128 stands for zero in the data rows.
Some points, one per row:
118 106 124 136 161 150 154 98
104 140 136 109 138 91 134 94
128 145 109 98 92 134 125 103
99 152 155 149 152 60 114 128
159 125 167 141 100 108 111 180
138 131 104 127 100 104 124 153
104 147 157 70 155 124 102 103
130 163 197 132 57 106 118 132
105 115 129 106 152 66 157 38
109 160 229 115 102 85 105 255
99 106 137 103 118 131 106 36
172 118 141 108 123 102 120 169
91 86 78 142 126 103 174 160
91 160 131 151 200 95 136 127
137 124 142 112 151 110 110 190
146 120 183 142 146 112 95 133
186 126 169 132 79 107 93 166
137 141 149 104 82 96 108 129
68 125 55 93 114 148 118 123
137 167 139 105 121 147 99 143
188 159 162 135 142 110 124 160
169 79 176 151 126 85 87 169
81 120 24 127 174 162 108 116
157 148 170 145 101 132 159 153
159 144 135 90 95 144 126 108
173 153 191 135 138 130 69 184
Then 19 other points, each followed by its number:
163 149 152 118 106 141 115 153 0
151 125 166 132 71 93 109 219 1
152 144 100 162 139 143 98 102 2
152 111 125 92 96 146 144 146 3
174 159 128 120 176 84 184 158 4
106 171 140 102 182 134 124 67 5
143 100 43 120 199 66 144 58 6
114 135 211 116 73 84 118 234 7
130 91 130 152 77 132 145 173 8
91 95 85 143 136 146 85 144 9
112 139 149 100 89 118 128 103 10
172 116 156 151 111 118 161 111 11
81 105 127 159 137 182 114 107 12
131 125 112 38 147 84 133 45 13
99 144 93 105 181 116 153 63 14
126 175 129 115 140 117 125 96 15
107 148 93 172 118 182 128 175 16
112 114 119 182 152 161 100 110 17
138 136 87 112 168 113 122 62 18
Which of these numbered points is nearest to each point below, looking only along the 2 directions in which the first points spread most? Its number follows each.
76 132 21 182 156 182 100 75 > 6
81 130 30 146 183 154 136 63 > 6
112 147 104 157 117 164 72 152 > 4
91 132 85 106 158 134 176 67 > 14
87 130 90 163 134 149 156 142 > 9
82 98 105 113 144 171 133 146 > 9
167 99 171 118 103 59 147 170 > 0
159 95 220 137 50 96 94 177 > 7
199 139 189 105 61 106 121 137 > 0
171 124 168 164 103 157 121 226 > 1
